Each run below is a few steps of one of 3 hidden systems, one row a step.
run 1, j_564 (10 x 28):
[[ 13  -3   1  -9  -7 -18 -29  -5 -19  -4   3  -1  15 -26 -10   2   3 -29
    7 -17   3   4  -8 -14  -4   6  -2 -11]
 [  0  -1   0 -13  -2 -16 -14  -2 -27   4 -15   7  23  10 -19   2   1 -19
   14 -20  -1  -3 -10 -15   2   4  -6  -3]
 [-16  -3 -10  -7   1   1   9  -2 -11   2 -21   6  17  27 -12  -5  -1   0
   10  -9 -12 -10   1   3   3  -1  -2   4]
 [-16   0 -10   1   5  12  22   0   6   5  -9   7  -1  25   3  -4  -2  16
    1   3 -10  -9   9  11   3  -2   1  10]
 [ -6   1  -4   7   1  17  15   0  18   1   5   3 -14   7  12  -3  -1  16
   -8  10  -5  -3   9  14   1  -4   2   7]
 [  3   1  -1   8  -4  10   3  -2  20  -5  14  -2 -15 -15  11  -2   0   6
  -10  10   0   2   6  10  -4   0   2  -2]
 [ 13  -1   6   2  -2  -6 -16  -2   1  -2  13  -4 -10 -20   3   5   4  -9
   -3  -3   3  10  -4  -5  -1   1  -3  -4]
 [  9  -2   7  -4  -5 -13 -19  -1 -11   2   5   3   5 -13  -7   2   6 -15
    6 -10   1   9  -6 -11   0   2  -5  -4]
 [  2  -1   4  -5  -1 -11 -11  -2 -15   4  -5   4  11   3 -11   3   4 -11
    8 -13  -2   4  -7 -10   1   1  -6   1]
 [ -9  -2  -3  -3   0  -2   2   1  -7   4 -11   6  11  11  -8  -2   1   0
    8  -5  -9  -3  -1  -2   2  -1  -3   5]]
run 2, j_307, 10 rows:
[[ 29   3 -44 -13   3  42 -15 -17   9 -32  34  12 -19  19  13  -2  -6  -7
  -18 -24  28  -7  -8  46   6   6  16 -16]
 [ 17   3 -42 -13  12  49   3  -8   8 -21  28  16 -19  39  14  -4  -7  12
  -17 -18  27 -15  -6  41  12   5  18 -12]
 [  8   7 -36 -12  17  56  15   5   0 -12  21  10 -14  51  13  -1  -8  28
  -19  -9  28 -23  -4  33  12   3  16  -9]
 [  4   9 -33 -15  21  59  21  14 -11  -8  10  -1   2  52  11  -1 -11  35
  -18  -4  30 -30  -4  21   7   4  16 -11]
 [ -4   7 -32 -17  18  53  21  19 -23  -5  -4  -8  17  56   5  -3 -16  33
  -11  -1  28 -38  -5  11   3   5  18 -15]
 [-10   5 -28 -21  18  42  19  19 -30  -4 -17  -8  31  56  -7  -7 -14  25
   -3  -5  22 -40  -5   5   2   8  16 -14]
 [-19   3 -24 -21  11  29  16  17 -36   2 -32  -3  41  58 -13  -7 -11  19
    7  -8   6 -36  -5   0   3   7   7  -6]
 [-31   1 -17 -18   9  16  20  15 -34   9 -43   1  44  57 -19  -9  -7  17
   16  -6  -8 -33  -1  -4   1   3   3   2]
 [-37  -1  -4 -10   8   1  28  17 -28  17 -51   0  42  50 -20 -11  -4  18
   21   1 -17 -26   3 -12   1   0  -4  11]
 [-38  -2  14  -5  10 -15  31  18 -27  27 -50   1  39  41 -21  -6  -2  23
   22   8 -21 -16   7 -27   1  -2  -9  15]]
run 3, j_307, 10 rows:
[[ 20   3   6   3   1  22 -12  17   3  -3  38 -22 -15 -40  16   5  -1   6
  -20  12  20  -1  -5  -5  -8   6   5 -19]
 [ 35   3  -8  -8  -3  11 -32   4 -12 -16  32 -14  -4 -27   4   6  -1 -17
  -12 -10  32   0 -14  -1  -4   8  10 -27]
 [ 30   3 -17 -11   0   5 -30 -13  -9 -25  18   3  -2  -2   1   1  -4 -25
   -4 -23  30   1 -13  14   3   6  11 -21]
 [ 15   4 -30  -6  -4   9 -14 -25  11 -30   6   8  -9  16   2  -5  -4 -18
   -3 -19  17  -1  -4  34   3   1  13  -8]
 [  6   1 -24  -2   5  16   8 -13  18 -15   6  17 -18  32   9  -7  -5   5
   -6  -9   8  -5   2  33   8  -1  12   1]
 [ -1   2 -17   2  10  30  20   1  16  -5   9   5 -16  31  11  -4  -5  24
  -13   3   9  -8   3  25   6  -5  10   2]
 [ -1   4 -14   0  10  38  21  12   4  -1  10  -6  -5  20  14  -1  -8  29
  -16   9  11 -16   3  12   1   0  10  -4]
 [ -3   5 -15  -7   8  35  11  19 -12  -3   3 -15  13  15   6  -5  -7  20
   -8   7  14 -25  -1   6  -3   5  12 -12]
 [  0   3 -18 -13   4  26   1  12 -22  -8  -5 -14  23  18  -3  -4  -7   7
   -1  -1  14 -24  -6   3  -5   8   9 -16]
 [ -5   0 -16 -14   2  14  -3   5 -25  -5 -16  -4  27  27  -9  -4  -4  -1
    7 -10   7 -18  -7   1   0   3   4  -9]]
run 4, j_564, 10 rows:
[[-28  -1  -7  -9   4  10  23  14 -18  12 -29   1  28  34 -11  -8  -4  18
   11   1 -14 -23   3  -5   1   2  -4   7]
 [-19   2  -7   4   9  29  31  17   1  13  -7  -2  -2  30   9   0  -2  35
   -6  17  -6 -14   5   7   4  -4   0  10]
 [ -4   3  -5  10   4  32  20  15  17   2  17 -10 -18   1  18   2  -2  29
  -19  21   4  -4   6  10  -3  -3   4   2]
 [ 10   2  -2   4  -3  22   0   8  13  -5  27 -17 -14 -27  16   0  -2   8
  -17  14   9  -2   3   9  -6   1   7  -9]
 [ 21   1   2  -4  -1   2 -23   4  -9  -7  24 -13  -1 -23   3   4   1 -12
   -7  -5  18   3 -10 -10  -3   7   4 -15]
 [ 15   1  -1 -12  -1  -3 -24  -1 -22  -7   7  -6  15 -10  -8   2   0 -18
    3 -14  16  -1 -14 -14  -2   7   2 -15]
 [  5   1  -8 -15   4  -2 -13   0 -26  -3  -7   2  21  14 -12   1  -2 -10
    8 -19  10  -7 -10  -7   0   3   2  -9]
 [ -7  -1 -18 -10   1  14   3  -1  -8  -8 -11   1  15  26  -5  -6  -6   0
    4  -6   4 -15   0  11   0   2   4  -3]
 [ -5   3 -17  -3   5  18  13  -4   6  -6  -3   3   0  25   4  -4  -7  11
   -2   0   5 -14   3  17   3  -1   6   0]
 [  2   3 -14   2   1  18   8  -7  16  -9   9   3 -13   9  11  -3  -5   8
  -10   2   7  -4   4  22   1   0   8  -2]]
run 5, j_561, 10 rows:
[[ 11   4 -23 -13   2  29  -9  10 -17 -17   6 -18  17  13   2  -3 -10   0
   -6  -5  24 -20  -9   9  -4   8  14 -21]
 [ 11   4 -27  -7   3  34   0  -2   5 -18  18  -3  -7  11  12  -2  -8   7
  -14  -2  20 -14  -1  22  -1   5  13 -13]
 [ 13   1 -15   2  -2  21  -2  -9  23 -16  22   0 -21  -7  15  -2  -3   2
  -15   3  11   0   3  26   1   1   8  -8]
 [ 15   0   1   6  -5   3  -9  -8  19  -6  23  -2 -23 -27  12   2   1  -5
  -12   3   7  13   2  10   1   0   1  -3]
 [ 13  -2  14   5  -3  -7 -16   4   4   4  21  -4 -11 -34   4   7   5  -7
   -6   2   0  15  -3 -13  -4   1  -5  -3]
 [  5  -2  14   1  -1  -4 -12  13 -11   8  13 -11   0 -34   1   5   4   0
   -4   4   1   4  -4 -23  -6   3  -7  -5]
 [ -1   1  10   0   3  11  -2  21 -14  13  10 -13   7 -17   1   3   2  11
   -3   8   1  -6  -2 -20  -6   3  -3  -6]
 [ -9   0   0   2   1  25  12  18  -1   5   5 -15   6  -6   8  -2  -1  20
   -8  15  -2 -13   4  -1  -7   3   1  -3]
 [-11   3  -4   4   2  24  18  15  10   6   3 -10  -5   1  10   0  -1  24
  -11  17  -3  -8   7   6  -3  -2   0   2]
 [-13   0   1   9   1  15  21   7  18   8   6  -2 -12  -3  13   0   1  21
   -7  18 -13   0  10   8  -2  -4  -2   8]]
run 6, j_561, 10 rows:
[[ 25   2 -19 -12  -2   8 -24 -13  -9 -23  15  -1   1   3   0  -1  -5 -22
   -5 -20  27  -2 -10  14   3   7  12 -17]
 [ 28   3 -15  -9  -1   7 -26 -10  -2 -21  23  -1  -6  -9   4   2  -2 -20
   -9 -18  27   2 -11  13   1   6  10 -20]
 [ 30   1  -8  -5  -1   6 -27  -5  -2 -16  28  -7 -11 -20   6   5  -1 -17
  -10 -12  27   7 -10   6  -1   5   7 -19]
 [ 29   1  -1  -3  -2   9 -25   1  -4 -13  30 -13 -12 -28  10   6   0 -12
  -13  -5  24   7 -10  -2  -3   5   7 -19]
 [ 23   2   2  -2  -1  13 -21   9  -6  -9  30 -17  -8 -30   9   5  -1  -3
  -15   0  21   3  -9  -6  -3   7   5 -20]
 [ 16   2   4   1   0  20 -11  15   0  -3  28 -19  -7 -30  12   3  -1   7
  -15  10  18  -4  -4  -5  -6   5   4 -17]
 [  8   2   1   4   0  24  -1  18   6   1  26 -20  -8 -31  15   2  -1  13
  -17  17  10  -7   2  -1  -8   5   6 -13]
 [  0   1   4   8  -2  26   7  19  11   3  22 -20 -10 -29  16  -1   0  20
  -16  22   2  -5   7  -1  -8   2   1  -8]
 [ -6   1   7  12  -1  24  14  18  14   8  17 -19 -11 -27  16   3   1  24
  -15  26  -8  -3   8   0  -8  -1  -2   1]
 [-13  -1  10  12  -2  18  18  19  12  16  10 -13  -9 -24  13   1   5  25
  -10  27 -18   0   9  -4  -7  -3  -7   8]]

Name the system that made each run.
run 7 (4 x 28):
[[  4   2 -11   7   3  23  14   2  23  -7  20   4 -27   9  18  -1  -3  19
  -15   9   5  -1   5  24   4  -3   7   1]
 [ 13   1  -7   8  -3  13  -7  -8  24 -13  24  -2 -22 -20  15   1  -2  -3
  -13   5   7   6   4  19  -3   0   6  -7]
 [ 22  -1   3   0  -4 -11 -26  -9   0 -11  19   0 -10 -23   1   3   1 -21
   -3 -11  12  15  -7   0   1   2   1 -10]
 [ 13  -3   0  -7  -6 -18 -24 -12 -11  -5   1   7   6 -11 -11   2   4 -26
    7 -18   3   7  -8  -6   0   4  -2  -5]]

j_564
run 8 (4 x 28):
[[  3   6 -27  -9  10  34  10   1  -1 -12   5   3  -1  35   8  -5  -9  16
  -11  -5  20 -19   0  23   6   4  14  -8]
 [ -2   5 -23  -9   9  34  17   6  -4  -7  -3  -2   6  38   7  -4 -10  20
   -8  -1  17 -23  -1  17   4   3  13  -9]
 [ -8   5 -20 -10  11  33  18  12 -12  -2  -9  -4  14  37   1  -5 -10  21
   -5   0  12 -27  -1   8   2   5  10  -6]
 [-14   3 -16 -11   7  26  16  14 -19   0 -15  -5  24  36  -4  -7  -9  18
    2  -2   4 -27  -1   5   0   5   6  -4]]

j_307
run 9 (4 x 28):
[[-26  -4  16   2   6  -7  22  18 -15  24 -26  -2  19  12 -10  -3   1  20
   13  10 -20  -7   5 -23  -1  -3  -8  12]
 [-27  -2   8   8   3  16  28  25  -2  21 -14  -9   9   3   4  -3   1  31
    0  24 -20 -11  10 -10  -4  -2  -8  10]
 [-16  -1   6   9   1  25  22  24   3  16   5 -16   0 -14  11   0   2  29
  -10  26 -13  -9   8  -5  -7  -1  -3   3]
 [ -2  -1  11   3   0  22   6  24  -3  10  17 -19   0 -26  11   1   1  20
  -12  20  -1  -8   1 -13  -7   4  -1  -6]]

j_564
run 10 (4 x 28):
[[-12   3  -6   2   8  35  26  22  -1   9   2 -11  -1  16  13   0  -4  35
  -13  19   2 -16   5   5  -1  -2   5   1]
 [-12   0  -3  12   5  24  28   9  18   7   5   1 -20  17  14   1  -1  30
  -12  18  -7   1   8  14   3  -5   2  12]
 [-16  -4   5  16  -2   4  21   1  29  10   3   8 -20  -1   9   0   6  16
   -3  17 -26   8  13  13   2  -8  -8  19]
 [-16  -6  20  14  -2 -18  14  -3  15  19  -6  12 -11 -12  -1   0   8   7
    7  11 -29  15  10  -7   3  -7 -13  20]]

j_561
run 11 (4 x 28):
[[  9  -5  22   7  -9  -8 -20  11   0   9  23 -14  -5 -59   2   7   9  -8
   -5   9  -7  16  -2 -24  -9   2 -11  -4]
 [  2   0  17  -2  -8 -16 -22   7 -23   6  -4 -18  22 -42 -10   7   4 -18
    7   2  -5   5  -4 -31 -11   6 -10  -8]
 [ -8   2  10  -9   0 -10  -6  13 -35  11 -19 -11  34  -5 -17   6   3  -8
   10  -2  -2  -7  -5 -33  -5   3  -7  -2]
 [-18   1   0  -9   4  10  12  20 -26  14 -20  -7  29  17 -12  -2  -2  14
    8   4  -8 -19  -2 -17  -3   4  -3   1]]

j_564
run 12:
[[  1   7 -23  -3  18  60  30  20   0  -2  17  -3 -17  46  18   3  -7  43
  -22   9  21 -19  -3  20   8  -5  13  -2]
 [  4  -3 -10  14   4  24  22   2  37  -2  27  12 -49  25  21  -3   2  29
  -16  11   1   8   4  35   8  -9   6  10]
 [ -4  -8   8  22 -10  -9  10 -13  48   1  16  13 -41 -21  15  -2   9   4
   -7  15 -26  23  13  23   1  -9  -8  18]
 [ -5  -6  30  18  -9 -35  -5  -5  19  16   5   7 -15 -39  -1   5  13  -9
    7   8 -28  28   7 -16  -2  -7 -17  16]]

j_561
run 13 (4 x 28):
[[ -8   1  -1  -1   3  29   8  26  -9   7   8 -22  10 -10   9   0  -2  21
  -10  17   3 -18   1  -7  -9   5   2 -10]
 [  2   3  -4  -5   2  28  -1  24 -12  -1  13 -23   9 -13   7  -1  -5  16
  -11  11  12 -17  -4  -6  -7   9   8 -16]
 [ 11   5  -9  -9   4  26  -8  16 -19  -6  13 -21  13  -7   5   2  -5   7
  -10   4  22 -16  -8  -7  -8  10   8 -20]
 [ 13   3 -15 -14   2  26 -11  12 -18 -12  10 -18  13   1   2  -1  -7   2
   -9  -2  25 -19 -10   2  -6  10  13 -22]]

j_564
run 14 (4 x 28):
[[  0   0 -10   9   3  21  19  -3  28  -5  14   9 -32  20  17  -4  -1  22
  -13   9   0   1   6  27   6  -4   6   7]
 [  9   0  -7  10  -6   9   0 -11  31 -11  25   2 -28 -20  17  -2   0  -2
  -12   9   0   8   6  24  -1  -3   5   0]
 [ 21  -1   6   3  -7 -14 -23 -13   8  -7  20   2 -17 -27   4   7   4 -21
   -3  -8   5  18  -5  -1   0   0  -2  -4]
 [ 10  -5   6  -4  -9 -26 -26 -14  -7  -4   0   8   5 -20 -11   2   8 -31
    8 -18  -4  12  -8  -8   0   2  -6  -4]]

j_564
